[[124 135 107 111 115 143 106 128 155]
 [133 121 127 129 128 125 131 127 125]
 [135 120 107 115 116 134 114 125 146]
 [129 126 143 137 136 122 140 130 112]
 [129 127 133 131 131 126 133 129 122]
 [133 122 114 120 121 131 120 125 139]
 [125 132 142 135 134 127 135 131 118]
 [130 125 115 121 121 131 120 125 140]
 [130 124 114 122 122 128 121 124 139]]
=>
[[133 121 127 129 128 125 131 127 125]
 [129 126 143 137 136 122 140 130 112]
 [133 122 114 120 121 131 120 125 139]
 [130 125 115 121 121 131 120 125 140]]

[[135 121]
 [134 120]
 [121 120]
 [120 122]
 [136 129]
 [121 131]
 [119 132]
 [118 129]
 [134 121]
 [118 128]
 [124 129]
 [120 153]]
=>
[[134 120]
 [120 122]
 [121 131]
 [118 129]
 [118 128]
 [120 153]]

[[130 109 128 113 108 119 122 129 127 110 113 111]
 [128 112 129 116 112 121 123 127 130 113 115 114]
 [126 136 128 136 136 132 131 125 128 136 133 136]
 [130 106 127 109 106 117 119 131 126 106 111 107]
 [126 123 128 124 123 125 125 125 128 123 123 123]
 [126 158 128 152 158 142 139 125 129 157 151 155]
 [125 137 126 134 137 132 130 124 125 136 135 134]]
=>
[[128 112 129 116 112 121 123 127 130 113 115 114]
 [130 106 127 109 106 117 119 131 126 106 111 107]
 [126 158 128 152 158 142 139 125 129 157 151 155]]

[[130 128 128 107 136 129 146 131]
 [129 129 140 137 127 140 127 130]]
=>
[[129 129 140 137 127 140 127 130]]

[[129  99 149]
 [109 130 135]]
=>
[[109 130 135]]

[[129 129 127 143]
 [129 129 127 143]
 [140 129 112 154]
 [129 129 127 143]]
=>
[[129 129 127 143]
 [129 129 127 143]]

[[142 135 128 131 132 132 130]
 [121 127 130 125 137 118 127]
 [125 119 122 112 147 133 123]
 [123 130 125 122 139 128 121]
 [125 122 126 121 117 122 125]
 [129 129 129 126 125 144 137]
 [124 121 128 124 129 140 122]
 [137 118 117 123 140 143 124]
 [107 111 125 115 129 140 120]
 [119 147 124 129 123 126 122]
 [122 125 119 112 118 118 120]]
=>
[[121 127 130 125 137 118 127]
 [123 130 125 122 139 128 121]
 [129 129 129 126 125 144 137]
 [137 118 117 123 140 143 124]
 [119 147 124 129 123 126 122]]

[[140 123 136 131 122 126 125 115 117 134]
 [129 109 132 118 110 140 112 115 106 123]]
=>
[[129 109 132 118 110 140 112 115 106 123]]

[[131 127 127 129 132 125 127 124 126 124 129 130]
 [128 130 131 129 128 130 130 130 130 131 129 128]
 [130 127 126 128 130 125 126 125 126 124 128 129]
 [142 129 128 134 147 118 126 112 116 116 136 139]
 [131 133 125 123 134 125 144 115 103 131 151 136]
 [126 126 125 126 126 126 126 126 126 125 126 126]
 [129 127 126 128 129 126 126 125 126 125 128 128]]
=>
[[128 130 131 129 128 130 130 130 130 131 129 128]
 [142 129 128 134 147 118 126 112 116 116 136 139]
 [126 126 125 126 126 126 126 126 126 125 126 126]]
---
[[157 124 129 124]
 [127 128 129 119]]
=>
[[124 129 124 157]
 [128 129 119 127]]

[[127 137 111 122]
 [127 129 133 119]
 [129 126 130 121]
 [119 133 142 133]
 [130 124 129 125]
 [135 136 128 137]
 [118 125 125 130]
 [133 124 132 117]
 [109 136 131 119]
 [138 124 117 127]
 [115 105 120 122]]
=>
[[137 111 122 127]
 [129 133 119 127]
 [126 130 121 129]
 [133 142 133 119]
 [124 129 125 130]
 [136 128 137 135]
 [125 125 130 118]
 [124 132 117 133]
 [136 131 119 109]
 [124 117 127 138]
 [105 120 122 115]]

[[133 134 132 137 127 127 123 118]
 [106 120 119 120 121 131 145 149]
 [129 129 126 125 133 119 132 135]
 [125 124 125 130 140 122 126 126]]
=>
[[134 132 137 127 127 123 118 133]
 [120 119 120 121 131 145 149 106]
 [129 126 125 133 119 132 135 129]
 [124 125 130 140 122 126 126 125]]

[[108 154 130 135 146 127 126 148]
 [136 127 121 132 128 130 111 124]
 [100 120 129 133 141 139 117 138]
 [125 120 130 140 115 116 125 138]
 [102 130 112 131 143 125 119 130]]
=>
[[154 130 135 146 127 126 148 108]
 [127 121 132 128 130 111 124 136]
 [120 129 133 141 139 117 138 100]
 [120 130 140 115 116 125 138 125]
 [130 112 131 143 125 119 130 102]]

[[129 133 128 109 114 154 119 134 120 140 108 140]
 [129 137 131 148 139 111 130 125 114 140 139 117]
 [144 124 109 116 135 122 145 131 127 140 129 117]
 [ 99 111 145 129 151 111 131 132 142 126 129 105]
 [153 122 146 111 148 122 135 144 124 132 134 120]
 [139 143 137 124 107 117 118 109 126 157 130 120]
 [137 132 116 146 129 145 115 134 120 121 134 128]
 [123 137 127 108 143 144 134 106 127 126 138 136]]
=>
[[133 128 109 114 154 119 134 120 140 108 140 129]
 [137 131 148 139 111 130 125 114 140 139 117 129]
 [124 109 116 135 122 145 131 127 140 129 117 144]
 [111 145 129 151 111 131 132 142 126 129 105  99]
 [122 146 111 148 122 135 144 124 132 134 120 153]
 [143 137 124 107 117 118 109 126 157 130 120 139]
 [132 116 146 129 145 115 134 120 121 134 128 137]
 [137 127 108 143 144 134 106 127 126 138 136 123]]

[[110 141]
 [144 156]
 [137 101]]
=>
[[141 110]
 [156 144]
 [101 137]]

[[111 135 126 128 144 131 132]
 [139 124 122 133 131 132 141]
 [133 117 119 113 139 130 136]
 [126 132 126 143 142 112 123]
 [139 139 136 137 114 123 121]
 [137 138 139 121 103 130 127]
 [123 140 127 144 146 121 126]
 [138 140 140 133 107 126 123]
 [131 116 116 111 137 127 135]
 [137 138 140 120 103 130 127]
 [132 113 123 131 134 123 113]
 [122 143 127 144 148 125 127]]
=>
[[135 126 128 144 131 132 111]
 [124 122 133 131 132 141 139]
 [117 119 113 139 130 136 133]
 [132 126 143 142 112 123 126]
 [139 136 137 114 123 121 139]
 [138 139 121 103 130 127 137]
 [140 127 144 146 121 126 123]
 [140 140 133 107 126 123 138]
 [116 116 111 137 127 135 131]
 [138 140 120 103 130 127 137]
 [113 123 131 134 123 113 132]
 [143 127 144 148 125 127 122]]
---
[[131 138 132 123 120 133 133 126 124 125 128 125 126 127 128 101]
 [136 132 142 132 126 131 125 126 132 124 132 126 126 127 122 101]
 [135 132 137 128 127 131 127 128 132 123 129 129 126 128 122 101]
 [118 111 115 137 142 114 120 131 134 141 128 136 130 127 133 101]]
=>
[[118 111 115 137 142 114 120 131 134 141 128 136 130 127 133 101]
 [131 138 132 123 120 133 133 126 124 125 128 125 126 127 128 101]
 [135 132 137 128 127 131 127 128 132 123 129 129 126 128 122 101]
 [136 132 142 132 126 131 125 126 132 124 132 126 126 127 122 101]]

[[134 148 133 129 129 150 146]
 [140 127 139 119 118 128 117]
 [109 136 110 120 117 137 125]]
=>
[[109 136 110 120 117 137 125]
 [134 148 133 129 129 150 146]
 [140 127 139 119 118 128 117]]

[[125 143 126 124 124 125 135 126 141 126 131 136 121 123 118]
 [131 147 130 120 123 123 133 129 140 130 134 140 119 123 121]
 [124 142 125 125 124 126 135 125 141 126 130 134 122 123 118]
 [149 149 145 110 125 120 123 140 123 141 139 149 116 128 136]
 [116 114 119 126 125 126 129 121 127 121 121 115 123 128 126]]
=>
[[116 114 119 126 125 126 129 121 127 121 121 115 123 128 126]
 [124 142 125 125 124 126 135 125 141 126 130 134 122 123 118]
 [125 143 126 124 124 125 135 126 141 126 131 136 121 123 118]
 [131 147 130 120 123 123 133 129 140 130 134 140 119 123 121]
 [149 149 145 110 125 120 123 140 123 141 139 149 116 128 136]]

[[131 137 131 126 146 126 127 131 130 123 125 113 141]
 [127 127 122 147 117 148 152 143 152 143 131 106 137]
 [128 128 128 128 129 128 127 128 127 129 129 128 129]]
=>
[[127 127 122 147 117 148 152 143 152 143 131 106 137]
 [128 128 128 128 129 128 127 128 127 129 129 128 129]
 [131 137 131 126 146 126 127 131 130 123 125 113 141]]

[[121 143 117 127 139 130 139 127 117 136 123 135]
 [139  99 130 140 127 121 122 132 129 126 136 125]
 [128 119 123 138 133 122 132 134 119 129 135 129]]
=>
[[121 143 117 127 139 130 139 127 117 136 123 135]
 [128 119 123 138 133 122 132 134 119 129 135 129]
 [139  99 130 140 127 121 122 132 129 126 136 125]]

[[115 117 115 125 127 110 115 122]
 [130 119 134 108 102 140 138 107]
 [118 122 116 134 139 110 115 131]]
=>
[[115 117 115 125 127 110 115 122]
 [118 122 116 134 139 110 115 131]
 [130 119 134 108 102 140 138 107]]
